In the data rows, the value 500 means zero.
Each row of this table is followed by its label. One hidden rule gives the labels. It looks at one to three of the table's principal directions, none of them among the few with the most spread.
[604 486 490 650 559 560 546 395 447 434 454 428 545 434 524 411 485 404 469 509 506 387 466 386 370 500 544 513 533
 369 536 545] UX
[268 504 484 373 383 384 491 604 657 454 399 642 604 681 492 451 475 538 395 388 449 679 622 587 790 424 481 429 588
 637 420 359] UX
[338 329 400 424 624 581 721 773 451 552 683 421 490 437 536 542 478 514 356 479 592 660 340 417 661 377 588 471 428
 777 557 511] SC
[365 436 466 453 438 531 544 566 590 482 350 599 609 603 516 444 448 380 271 389 380 714 562 459 763 273 608 426 642
 590 450 275] SC
[444 417 445 391 623 609 526 700 432 534 772 400 254 375 569 522 548 633 561 459 600 495 327 470 398 698 489 377 324
 610 517 783] Yu
[409 336 407 536 513 530 726 823 576 464 657 440 498 592 612 494 607 522 343 417 536 400 347 482 776 271 495 472 538
 645 530 428] Im
[609 341 465 473 561 540 462 688 454 657 530 460 315 397 523 588 529 536 329 520 553 453 332 528 493 607 468 472 489
 557 450 551] UX
[528 541 572 459 366 499 388 479 618 497 438 592 523 586 549 576 530 504 461 376 406 458 565 640 638 403 452 460 631
 442 458 348] JU
[703 424 422 642 583 579 566 532 413 602 483 444 504 385 508 547 449 396 409 556 508 420 388 450 390 458 546 574 526
 465 586 499] SC
[453 452 489 472 467 546 581 584 537 440 549 504 450 595 559 461 623 498 461 440 497 443 463 470 589 450 458 416 482
 515 450 511] ZH
[586 441 412 643 543 493 553 585 499 510 476 448 507 476 523 437 468 457 428 531 483 399 434 450 500 445 547 550 561
 460 556 488] Yu
[586 493 496 584 454 446 506 516 549 512 435 519 578 544 518 535 507 490 445 500 506 364 506 573 568 429 452 571 586
 450 519 413] WI
[610 620 561 466 429 395 310 295 463 555 331 578 444 523 383 502 504 514 637 634 455 507 625 546 327 704 425 544 466
 375 415 523] AO
[643 731 476 467 375 448 284 430 585 551 502 697 450 588 507 583 495 604 783 424 473 356 650 780 281 769 308 483 421
 360 534 708] AO
[750 567 448 503 501 506 352 439 411 609 472 501 299 429 464 526 506 535 673 610 461 370 481 523 240 759 439 501 426
 363 519 674] ZH
[500 598 375 462 504 528 429 576 528 526 571 562 425 491 528 470 405 553 666 442 438 544 543 559 410 612 533 442 442
 508 600 667] Im
[357 542 488 451 430 368 534 470 550 476 394 553 649 601 409 459 422 488 510 544 414 707 613 485 681 363 553 549 579
 610 505 295] ZH
[652 538 488 484 546 491 437 488 382 578 617 463 242 459 450 525 635 603 725 659 582 346 429 511 177 828 354 511 266
 423 456 793] ZH
[630 421 553 628 592 542 528 359 383 506 397 382 527 366 468 470 486 388 375 608 545 434 433 351 383 489 566 569 539
 393 483 464] WI
[626 559 526 700 554 508 512 327 462 418 449 433 620 434 519 436 466 431 543 542 556 299 528 452 332 498 519 601 524
 306 573 559] WI
[335 552 503 425 481 440 493 478 537 461 502 549 566 539 454 460 435 531 551 472 476 685 578 510 547 509 523 479 487
 595 492 476] WI
[441 373 373 368 496 485 512 909 577 679 652 561 355 521 547 638 496 634 389 417 520 572 367 670 692 521 441 446 476
 753 510 516] UX
[654 589 529 506 549 525 362 315 380 518 463 446 372 384 461 474 490 516 671 627 522 405 529 441 226 731 509 511 403
 332 503 688] Im
[420 509 567 461 538 457 558 367 398 445 526 428 461 499 397 432 579 511 607 641 540 591 498 361 381 596 480 511 374
 523 424 550] JU
[525 515 497 334 442 513 282 589 554 618 463 592 347 474 534 596 454 586 474 427 454 546 532 645 568 616 495 408 528
 516 457 525] Im
[207 552 467 347 387 362 487 614 663 512 459 661 663 647 436 515 356 546 476 397 378 869 645 625 812 337 550 486 601
 753 505 264] SC
[559 604 402 413 507 428 382 447 434 599 446 591 399 468 392 478 405 559 684 581 486 620 563 540 247 856 438 471 372
 515 506 721] UX
[489 577 596 462 470 556 447 370 500 395 559 506 429 537 541 469 629 532 626 451 534 394 542 502 373 615 418 416 408
 376 431 642] AO
[316 339 677 611 614 520 774 344 415 291 532 246 717 424 486 409 561 396 301 560 605 540 396 209 654 198 620 571 586
 550 464 269] UX
[718 533 474 684 479 567 427 414 544 475 377 521 574 460 585 471 435 392 434 404 436 286 518 534 420 462 523 510 654
 277 572 487] UX
[670 480 443 508 588 597 404 538 406 640 544 482 328 346 505 559 456 499 525 538 518 472 415 511 273 684 516 485 413
 455 535 682] SC
[467 503 505 476 448 406 482 530 548 527 471 541 531 552 455 524 485 537 495 507 465 557 518 561 570 498 455 526 546
 560 480 409] UX
[643 430 542 615 551 428 519 447 421 547 438 410 507 429 449 525 537 496 428 647 601 343 423 471 409 565 439 622 508
 434 469 489] UX
[526 641 409 498 554 553 462 412 440 473 538 516 483 440 499 431 398 503 726 517 498 520 581 464 286 647 563 479 385
 434 616 731] ZH
[565 712 545 660 510 503 496 136 449 334 422 475 687 485 467 375 432 400 748 562 476 411 668 401 261 491 560 589 486
 265 605 562] SC
[520 391 536 558 618 578 584 511 413 498 579 380 470 377 523 509 534 474 400 527 606 447 370 405 424 507 522 512 454
 506 492 560] WI
[515 667 492 522 549 437 443 244 380 497 412 534 542 462 352 413 413 464 736 676 513 626 644 426 183 712 519 578 342
 427 520 661] AO
[410 384 557 543 584 447 700 533 418 440 623 335 513 484 459 478 624 538 470 631 638 453 373 368 529 449 466 577 419
 594 463 486] UX
[401 403 579 376 505 539 495 590 510 518 556 487 423 492 539 569 586 551 365 451 573 537 443 522 628 486 480 433 473
 588 398 480] AO
[531 454 444 489 585 670 516 629 499 515 656 451 460 362 646 565 432 520 455 341 555 427 399 530 498 488 568 417 502
 518 621 635] Yu
[346 477 567 547 576 547 652 329 442 300 492 348 655 449 503 349 469 412 467 514 513 581 511 249 563 330 660 492 549
 491 526 417] Im
[449 545 431 360 538 620 398 640 518 529 661 567 304 463 594 516 505 606 604 368 553 500 493 593 388 727 472 341 336
 521 511 819] WI
[333 442 514 422 494 503 552 532 534 448 482 492 553 521 504 454 471 485 390 433 467 669 503 435 673 401 570 431 566
 610 465 390] Yu
[449 446 443 486 634 604 548 649 449 555 664 448 443 380 553 546 453 526 473 483 607 536 415 495 454 511 572 498 381
 595 571 655] AO
[545 407 570 507 526 573 519 461 453 526 448 456 499 449 512 544 542 421 338 516 519 498 445 434 541 407 537 504 539
 481 441 402] SC
[388 577 466 483 496 526 526 439 531 374 511 513 560 533 531 378 449 486 594 422 458 565 580 434 497 495 564 423 496
 482 546 565] Yu
[280 422 413 425 502 548 655 727 560 487 594 570 492 630 523 451 553 471 407 417 471 704 474 468 671 360 533 415 430
 700 460 475] SC
[797 493 441 669 550 600 507 447 403 542 507 426 398 411 531 491 537 419 561 565 468 265 401 430 257 561 493 532 488
 314 573 608] ZH
[540 513 529 523 513 446 492 390 428 560 396 506 545 480 395 517 473 444 500 643 500 584 541 457 432 502 518 598 480
 499 473 428] SC
[284 445 492 447 596 621 657 598 496 370 682 440 511 488 600 431 551 518 461 384 626 531 450 410 553 459 547 393 385
 592 509 655] WI
[506 459 611 567 541 440 569 337 428 431 453 331 636 406 456 502 470 480 459 616 548 457 473 374 574 364 572 617 606
 475 529 321] Im
[425 328 570 621 469 481 587 552 607 450 341 482 686 555 533 461 498 359 106 414 446 540 460 452 813 155 580 534 758
 528 420 135] WI
[577 596 545 391 387 313 354 385 488 585 396 569 443 556 365 573 517 614 665 630 468 515 582 612 440 717 349 546 487
 495 432 473] Im
[436 552 539 304 339 590 354 558 638 482 479 679 364 666 598 532 623 529 490 294 399 521 592 634 634 516 426 289 505
 467 371 511] SC
[340 617 531 363 462 530 402 448 541 426 568 571 426 550 503 442 505 558 667 416 443 646 605 517 451 597 511 379 409
 507 462 614] ZH
[395 457 385 505 483 338 609 613 528 534 423 519 611 573 402 437 399 502 450 579 441 686 510 464 665 422 536 568 569
 683 535 347] Yu
[586 574 458 521 577 588 487 366 382 451 545 427 402 402 500 411 483 483 690 561 500 451 496 365 243 668 548 456 386
 384 562 725] Im
[464 462 526 542 486 527 595 490 531 424 487 445 624 519 547 494 496 443 413 459 478 470 495 443 680 263 574 521 617
 503 545 330] ZH
[506 621 502 491 435 369 500 409 503 477 464 535 570 592 433 503 517 557 685 611 518 444 612 547 487 533 431 593 457
 476 527 498] JU
[562 511 566 479 482 491 485 417 451 484 511 475 414 517 479 513 627 533 570 564 548 391 483 487 395 618 400 491 423
 430 424 574] SC
[573 426 460 507 577 545 488 599 445 640 511 485 467 389 501 599 434 483 391 543 557 523 431 529 487 494 549 554 478
 559 536 511] SC
[695 517 604 541 560 761 353 396 469 433 599 404 349 321 708 549 568 495 503 339 575 160 435 510 328 576 526 382 495
 216 526 724] Im
[514 485 489 523 542 566 511 587 508 523 628 492 454 461 554 551 519 527 509 442 548 441 441 558 446 511 478 492 444
 510 533 594] AO
[341 534 511 458 508 459 596 457 495 398 553 475 570 547 469 428 509 528 586 514 524 593 540 428 531 480 513 491 446
 572 505 512] Yu
[576 312 474 559 499 548 541 699 562 572 479 456 505 457 585 574 481 457 196 396 458 439 347 529 730 306 540 487 703
 557 511 298] Im
[377 467 519 495 451 395 579 500 554 444 434 477 639 571 456 460 464 489 427 511 436 617 526 451 727 318 548 538 634
 596 496 263] Im
[735 538 471 441 517 509 293 535 428 701 556 527 246 376 477 646 496 610 634 562 522 397 432 647 234 833 385 496 390
 442 503 717] JU
[524 498 434 418 486 560 447 652 547 534 611 533 377 484 593 551 500 594 536 370 502 432 451 603 510 609 454 389 480
 525 538 638] Yu
[482 547 513 277 407 537 295 547 557 566 491 631 298 541 530 557 537 592 546 386 436 576 550 628 505 700 428 321 460
 506 399 601] Im
[383 457 512 275 347 453 447 687 634 557 483 603 449 641 535 609 549 593 404 394 418 598 529 638 874 375 464 405 604
 658 425 296] ZH
[615 471 452 721 715 660 700 440 312 442 686 310 479 340 529 424 543 405 602 623 635 332 359 288 167 514 568 587 308
 399 624 751] SC
[504 483 541 647 506 432 637 395 492 391 424 414 698 531 488 437 515 434 445 576 548 379 516 406 582 323 522 621 587
 442 530 360] UX
[592 547 458 506 462 441 408 454 487 576 397 583 446 523 421 483 473 487 554 555 430 552 539 535 362 656 446 503 486
 464 464 536] WI
Which label does each new row get?
[571 477 494 486 487 436 469 570 501 551 531 467 438 484 507 565 528 595 517 538 549 371 448 573 527 573 426 531 507
 507 508 522] Yu
[525 518 389 421 493 472 411 617 481 627 476 584 323 531 442 483 487 533 565 580 439 606 517 526 428 652 496 472 398
 551 465 604] ZH
[743 483 422 454 608 479 326 581 339 771 578 453 196 284 409 632 438 623 636 689 554 475 365 568 171 888 440 554 339
 518 531 752] Im
[566 562 469 537 573 612 417 494 483 498 590 479 444 380 583 504 427 516 589 430 528 409 496 528 345 582 559 470 452
 405 600 693] UX
[586 293 353 692 804 727 742 709 332 580 720 284 500 200 595 525 383 395 317 514 661 455 221 328 365 400 687 566 424
 595 701 665] AO
[565 487 415 598 495 479 493 546 552 584 373 563 670 466 495 537 306 405 362 453 422 583 528 563 591 349 593 581 669
 535 607 331] AO
[285 409 535 414 584 477 610 572 458 479 595 395 533 445 462 498 474 541 433 557 566 692 446 396 654 389 597 522 469
 698 494 419] ZH
[419 597 527 502 497 409 507 273 450 434 356 490 672 495 383 412 371 439 587 611 445 685 640 385 492 451 608 575 542
 499 535 384] ZH
[312 377 586 521 506 504 726 477 516 351 455 409 699 572 521 437 571 407 282 491 544 551 483 336 795 175 581 518 601
 581 446 249] SC
[623 382 638 677 518 573 525 426 517 414 455 364 566 432 601 508 582 414 270 447 543 226 398 444 575 309 519 541 675
 324 465 345] UX
[600 577 582 478 382 423 303 438 573 570 407 618 452 571 474 589 550 546 535 496 460 416 585 687 465 588 372 527 533
 396 411 455] AO
[412 550 521 421 406 460 425 456 593 508 387 629 616 563 471 525 402 472 446 390 397 699 611 587 621 441 515 458 614
 562 479 344] AO
[610 432 557 662 616 554 581 368 384 453 512 312 550 335 500 473 482 425 451 585 559 382 393 340 386 440 577 585 543
 404 554 478] Im
[352 483 577 483 546 487 586 430 482 399 537 392 637 451 505 487 458 509 474 514 564 557 513 411 644 342 598 544 543
 559 538 395] ZH
[606 510 516 467 520 551 382 519 466 599 569 528 332 432 503 581 538 550 555 492 525 457 447 589 307 703 416 462 402
 460 462 659] AO
[342 446 475 524 458 334 653 484 540 443 343 493 751 593 398 415 404 440 368 555 437 707 549 404 761 289 568 578 666
 655 504 195] Yu
[657 306 439 760 688 658 714 540 376 433 526 251 520 324 603 391 512 351 281 548 583 258 281 233 453 344 649 545 569
 388 594 525] Yu
[492 543 413 550 529 501 534 449 507 471 450 498 673 423 500 458 284 450 507 429 445 605 539 471 503 458 609 508 614
 530 652 464] Yu
[763 467 455 613 574 632 461 583 430 617 609 476 310 407 569 585 590 483 522 522 566 247 367 556 237 635 422 518 382
 366 526 722] SC
[475 566 377 334 405 420 347 572 569 606 379 692 434 567 443 492 376 556 538 423 380 715 595 623 504 727 452 377 521
 590 473 553] UX
[696 468 518 639 665 612 552 425 333 478 646 278 402 285 559 506 542 512 592 613 650 205 351 372 244 596 527 567 398
 347 598 721] Im
[382 384 515 441 481 441 592 625 529 480 534 457 482 559 493 486 574 546 387 499 510 552 423 462 694 428 475 470 536
 634 429 388] Yu
[228 482 457 319 538 497 528 657 518 468 615 521 409 543 505 432 509 602 527 470 554 697 515 469 599 574 538 392 361
 681 451 632] UX
[477 501 491 637 546 438 650 465 469 441 527 449 622 532 452 444 528 466 536 591 566 455 490 440 438 444 476 616 453
 504 533 499] AO
[410 424 503 594 567 587 681 615 529 390 665 412 559 512 611 468 583 482 426 419 588 381 411 448 585 319 524 498 478
 524 542 522] AO
[546 594 545 584 413 411 448 294 546 426 333 522 660 546 447 443 420 434 546 506 372 512 615 488 524 408 530 555 669
 392 527 311] Im
[606 476 408 611 583 461 565 535 429 517 547 385 484 405 488 462 441 528 566 599 537 384 410 433 402 562 521 577 495
 484 609 583] Yu
[574 591 628 473 361 433 346 340 579 463 386 583 534 581 505 559 564 537 533 444 483 365 606 645 508 565 365 490 581
 357 414 434] WI
[548 391 671 616 571 562 652 282 371 317 488 263 515 442 521 403 695 420 415 615 611 271 397 231 466 409 513 524 510
 337 408 457] Im
[409 465 585 572 571 434 579 437 462 410 564 327 584 424 470 460 481 528 509 600 555 485 459 389 567 369 583 608 540
 522 536 395] Im
[574 550 461 526 527 464 401 427 471 512 449 469 481 402 477 456 378 525 575 525 468 492 519 487 391 633 546 507 542
 435 563 566] Yu
[465 600 454 461 383 447 408 602 642 560 473 729 520 672 506 549 514 533 540 395 461 530 622 735 516 547 375 484 462
 521 463 533] AO
[417 583 508 330 401 319 360 500 525 579 450 606 390 603 362 512 510 628 656 602 434 679 595 594 499 692 404 494 432
 596 397 493] Im
[284 431 619 509 527 383 643 403 488 387 451 370 717 496 422 452 464 479 389 592 537 651 517 352 739 254 605 604 610
 621 477 219] Im
A new table starts here. Each row of this table is followed by its label. One hidden rule gives the labels. It looks at one to three of the table's principal directions, none of them among the few with the most spread.
[576 471 506 489 313 441 511 532 498 569 580 596 602 417 377 343 503 327 378 526 469 411 386 550 382 525 507 319 507
 505 473 543] f
[480 557 555 370 552 569 460 514 495 430 523 596 518 549 528 629 563 575 502 428 567 541 507 515 567 421 495 534 390
 423 405 586] e
[498 530 437 551 461 542 579 423 489 602 618 485 515 552 572 479 527 447 446 454 557 473 466 586 459 574 575 512 450
 483 526 570] g
[506 527 473 594 572 501 497 521 467 509 441 435 494 554 503 533 532 564 566 475 524 538 556 504 510 565 511 502 459
 461 447 521] f
[501 399 438 572 540 434 498 454 509 560 466 331 398 468 483 402 379 516 515 595 459 496 597 475 508 529 456 528 590
 646 632 321] e
[541 544 776 306 310 670 550 703 498 321 474 737 664 447 638 615 735 467 619 377 452 417 526 360 628 421 485 400 407
 349 252 719] f
[525 411 441 569 546 397 446 483 515 515 367 482 519 374 315 378 385 417 477 616 414 509 491 460 470 493 484 402 626
 625 599 353] e
[579 421 443 598 352 518 640 404 504 691 590 341 486 481 562 270 438 360 413 563 492 420 559 516 446 633 545 479 576
 655 700 417] f
[436 533 479 437 656 464 420 481 494 410 450 530 427 567 496 662 434 616 522 497 533 558 467 519 531 395 511 628 495
 415 496 513] f
[518 438 459 599 457 490 563 471 502 596 523 344 437 497 554 391 460 477 518 546 473 470 582 486 495 590 487 513 553
 602 591 406] f
[440 521 475 551 690 545 486 467 509 441 352 435 432 541 552 619 478 608 608 510 499 598 575 424 601 481 517 647 551
 512 562 449] f
[435 448 218 648 806 345 404 269 519 656 463 174 225 600 370 431 194 640 397 664 572 664 556 594 445 525 463 737 622
 711 830 187] e
[388 531 369 385 737 380 328 394 513 453 524 575 370 571 357 666 323 604 391 540 573 598 356 628 471 318 500 650 486
 439 541 467] f
[420 609 411 444 651 473 440 408 510 492 552 487 349 680 519 660 400 624 413 500 609 606 375 588 460 413 530 774 503
 392 593 546] e
[542 465 607 386 304 547 560 577 522 505 527 555 467 487 566 457 479 382 468 550 439 417 458 414 523 435 493 555 584
 476 546 560] f
[500 530 515 535 613 431 396 567 494 382 334 544 565 448 355 538 521 571 558 508 468 575 491 455 489 480 457 424 516
 478 426 460] e
[390 465 263 554 743 378 411 280 518 606 599 354 330 557 420 512 301 601 398 562 583 587 485 666 448 480 490 626 499
 627 664 308] f
[632 533 742 383 280 619 580 659 457 391 507 613 714 462 617 475 725 481 556 375 505 397 588 422 540 530 500 313 382
 404 311 663] d
[525 423 364 705 410 505 668 362 488 735 632 283 449 520 624 312 443 389 464 533 508 414 566 573 440 694 583 505 547
 635 676 430] h
[455 495 475 481 687 504 434 460 479 441 457 474 490 517 501 606 503 643 565 457 551 559 608 527 582 467 488 499 406
 515 442 450] f
[373 564 587 342 704 523 362 570 506 244 406 684 507 506 521 814 570 691 646 410 501 574 488 463 632 315 461 556 408
 352 291 570] f
[444 524 426 458 650 337 336 484 499 417 478 562 457 510 325 586 391 591 444 532 520 560 376 585 418 390 465 517 501
 438 469 458] e
[487 587 413 548 472 553 575 411 499 616 607 529 494 604 547 516 509 424 398 464 578 514 373 593 433 552 607 595 478
 424 561 632] h
[569 492 447 593 354 436 554 486 516 605 490 516 533 458 392 326 424 299 373 594 444 458 344 500 357 555 555 468 652
 520 643 512] f
[445 470 442 486 683 418 390 459 504 437 423 475 438 483 409 565 400 601 521 544 498 565 525 511 527 425 462 533 521
 542 525 383] f
[492 445 446 586 599 471 499 473 455 534 496 347 445 534 551 507 476 603 586 486 526 491 654 536 543 564 497 484 436
 539 473 428] f
[477 514 406 530 641 423 382 452 504 510 477 512 526 465 308 486 474 549 444 509 538 593 477 576 453 495 454 414 447
 558 470 416] d
[416 624 498 403 677 515 394 528 490 366 427 672 478 606 459 769 512 604 522 442 559 603 371 523 538 360 542 637 440
 287 387 659] g
[459 358 524 488 577 448 429 555 510 428 386 474 456 369 448 505 439 529 634 570 386 473 630 411 615 434 417 418 545
 609 453 343] g
[506 492 599 406 364 588 554 549 537 500 557 511 462 497 603 485 545 464 506 504 472 468 519 423 553 469 451 562 524
 524 513 520] e
[456 491 521 532 717 527 438 520 453 370 378 505 580 469 527 652 599 674 689 400 520 543 678 489 631 506 499 392 356
 480 313 481] f
[412 600 523 381 612 505 434 538 462 379 557 619 444 652 592 788 532 654 551 390 588 517 424 580 538 384 541 636 361
 246 320 693] g
[505 393 382 626 562 480 559 360 515 647 493 246 377 493 536 351 358 496 484 602 491 512 642 492 516 589 498 578 605
 723 746 280] e
[366 438 248 696 915 392 361 351 482 544 389 330 380 499 361 585 375 676 600 536 531 647 631 593 560 535 478 511 454
 637 511 276] h
[456 418 399 572 643 407 417 448 518 516 411 440 451 413 358 457 389 512 517 589 448 548 536 496 510 485 457 460 566
 633 563 320] f
[452 489 518 472 594 505 453 527 496 429 457 506 467 502 523 603 512 588 588 480 491 523 559 476 577 455 470 518 460
 480 423 485] f
[525 507 647 303 415 538 490 568 511 390 517 574 492 511 574 558 512 536 489 489 501 464 502 437 549 381 463 559 501
 444 483 545] d
[508 571 555 384 477 539 500 536 470 442 531 637 528 587 546 632 529 505 472 435 558 478 412 536 504 423 576 556 430
 315 416 691] f
[571 413 450 587 413 450 537 467 509 629 500 374 483 434 422 282 419 396 430 598 458 470 544 488 442 581 472 428 590
 660 637 365] e
[586 525 620 541 270 552 570 669 493 473 416 701 706 388 442 426 654 282 536 473 392 413 392 404 464 551 546 291 534
 398 353 685] g
[587 530 512 582 354 533 600 490 497 596 560 406 550 522 548 342 557 441 441 491 525 477 518 501 420 636 509 465 516
 548 573 504] e
[594 507 652 444 259 592 624 568 496 494 578 523 609 476 646 407 627 428 498 444 489 392 538 445 495 557 511 423 482
 485 474 586] d
[591 493 435 597 379 525 627 386 484 662 599 443 605 484 520 306 508 358 372 492 545 440 491 578 399 644 602 405 504
 581 633 507] f
[515 472 532 494 518 493 491 510 482 465 499 459 531 475 528 491 531 565 545 472 507 483 595 499 528 516 474 433 450
 532 455 456] d
[463 569 550 456 665 525 417 565 460 368 427 508 491 586 538 697 581 713 625 407 564 579 591 497 587 460 467 539 364
 381 325 556] e
[491 522 394 590 576 445 458 470 475 544 472 561 555 491 363 506 485 448 467 494 517 525 416 581 440 532 559 415 466
 455 450 547] g
[468 495 388 657 666 391 379 516 486 484 365 538 579 406 258 494 509 508 553 513 460 578 473 535 458 546 475 314 476
 527 382 433] g
[496 464 455 483 492 440 497 434 520 536 541 454 437 497 481 445 388 476 420 566 496 486 460 527 451 470 500 559 578
 559 636 422] e
[475 459 548 451 423 534 534 548 513 485 504 568 472 473 562 539 496 424 544 517 434 433 475 448 554 446 516 525 540
 462 474 557] h
[515 292 482 589 518 456 515 477 491 546 467 328 499 331 508 342 457 498 619 558 405 416 759 457 591 574 429 305 510
 751 517 252] f
[522 509 560 464 390 528 515 582 512 477 458 646 565 447 451 495 537 370 492 513 437 464 401 443 498 462 524 449 543
 434 449 603] g
[520 599 449 545 536 511 521 448 506 542 474 439 448 622 499 502 460 522 417 521 566 588 425 509 435 529 542 671 563
 456 641 534] f
[437 572 311 585 682 446 463 348 476 585 575 474 455 617 450 578 431 555 413 468 621 576 410 677 420 530 590 583 428
 444 540 534] g
[516 464 369 638 546 448 523 383 497 643 552 299 439 521 472 360 421 518 439 546 541 530 568 569 435 619 490 507 518
 646 642 351] e
[543 365 558 553 322 569 641 532 511 584 513 404 486 409 636 353 508 365 579 549 390 373 635 395 576 576 499 444 584
 628 562 439] h
[480 512 495 501 578 412 378 559 515 407 384 596 542 421 312 524 486 512 509 534 447 558 422 475 468 438 441 418 535
 489 432 459] e
[540 509 595 499 325 509 540 630 506 469 472 590 553 459 504 470 560 391 529 509 417 432 419 422 471 504 499 452 562
 416 433 602] g
[432 468 252 636 710 342 397 345 518 639 502 315 309 551 321 439 276 556 397 629 536 617 459 610 411 519 465 622 579
 631 689 293] e
[539 623 581 452 446 570 491 583 492 433 460 679 639 518 449 562 637 461 476 422 530 536 392 482 475 488 533 447 440
 356 374 683] e
Which label does each new row get?
[434 484 497 407 637 510 443 463 485 446 550 472 428 550 570 632 490 657 549 451 563 524 599 548 590 428 467 558 388
 494 435 468] -> f
[469 544 357 474 575 400 443 328 553 574 576 462 404 548 377 437 319 490 272 596 565 589 330 600 360 444 502 660 610
 580 761 385] -> d
[527 402 366 577 444 446 581 323 532 721 646 218 330 532 545 268 313 458 353 626 527 481 564 559 422 589 476 620 619
 739 824 275] -> d
[508 495 325 657 651 404 464 366 484 613 486 327 457 533 383 402 394 554 427 550 563 583 532 598 413 598 509 502 514
 613 635 353] -> e
[512 572 803 378 402 665 514 805 458 231 359 742 668 476 658 744 807 565 784 327 429 440 574 320 683 438 484 385 360
 234 086 783] -> g
[569 539 716 403 255 636 590 699 488 414 474 695 635 471 608 543 687 377 581 424 434 397 462 376 560 481 529 418 473
 330 314 745] -> g
[510 436 656 428 402 628 569 629 490 428 442 567 535 443 649 565 605 461 668 462 418 409 628 363 669 467 499 452 472
 463 365 584] -> h
[533 466 369 567 540 392 462 368 524 611 527 393 487 455 334 315 370 462 339 595 523 550 469 573 381 543 474 463 576
 677 697 312] -> d
[561 486 476 505 483 466 488 448 509 544 500 461 545 457 404 367 462 469 399 542 519 524 507 517 440 527 481 437 529
 607 603 408] -> d
[485 465 465 544 422 467 525 515 518 562 523 502 445 479 482 453 446 397 483 560 438 456 423 492 465 505 506 521 582
 503 539 504] -> h
[493 362 448 578 473 490 554 407 519 610 610 315 478 394 560 325 485 496 523 524 470 441 686 525 523 606 431 382 483
 756 570 276] -> f
[467 492 557 471 555 563 500 567 466 429 452 537 495 528 595 644 565 564 639 437 496 480 586 464 618 470 519 506 418
 407 354 586] -> h
[476 425 490 512 590 500 494 484 463 484 491 442 485 486 563 550 494 574 602 471 504 463 645 518 590 507 509 450 424
 525 432 458] -> g
[482 512 591 409 438 587 551 575 486 459 523 541 439 578 666 628 536 515 577 460 498 448 517 449 593 443 527 618 472
 373 429 637] -> h
[424 486 335 581 714 418 407 429 476 541 456 497 432 530 373 587 396 535 505 525 527 563 465 596 500 478 540 519 467
 475 476 476] -> h
[598 490 732 238 067 674 696 568 515 523 754 658 588 497 763 429 620 303 396 428 499 281 451 467 518 451 551 486 462
 420 484 721] -> f
[406 404 406 534 676 413 430 428 511 491 476 393 368 469 483 542 373 597 564 561 468 523 580 519 554 454 452 551 534
 605 552 320] -> g
[566 288 440 600 351 430 564 420 539 678 569 320 505 290 428 141 402 335 437 636 392 397 636 483 461 613 418 290 611
 854 680 203] -> f
[463 591 633 352 554 589 451 600 478 314 468 701 599 529 563 731 660 603 598 362 537 518 493 479 597 398 508 477 350
 314 260 682] -> f
[496 506 518 414 412 498 517 498 523 502 549 604 492 496 500 507 454 401 420 528 481 456 371 506 467 425 538 552 558
 447 549 568] -> g
[563 410 394 542 340 423 581 391 500 704 658 417 455 486 467 280 350 318 317 593 501 392 429 600 371 559 556 475 579
 600 692 448] -> f
[486 508 439 435 492 430 458 437 513 537 595 543 460 521 424 483 407 465 363 534 534 499 376 591 415 439 509 538 514
 489 564 498] -> f
[520 547 502 418 473 478 457 473 512 490 572 587 564 488 415 473 513 487 378 479 552 519 412 566 427 465 485 449 456
 495 496 517] -> d
[557 504 631 478 391 627 591 549 480 474 557 481 630 469 655 465 697 535 585 383 524 448 670 464 571 592 476 364 366
 532 375 537] -> d
[522 561 376 622 530 481 523 420 475 628 554 452 520 575 439 444 495 469 408 481 582 541 439 614 397 607 566 491 456
 482 536 543] -> e
[436 431 527 522 588 453 432 537 545 399 391 444 451 391 476 508 483 585 627 555 396 536 590 393 568 463 382 487 584
 626 503 312] -> e
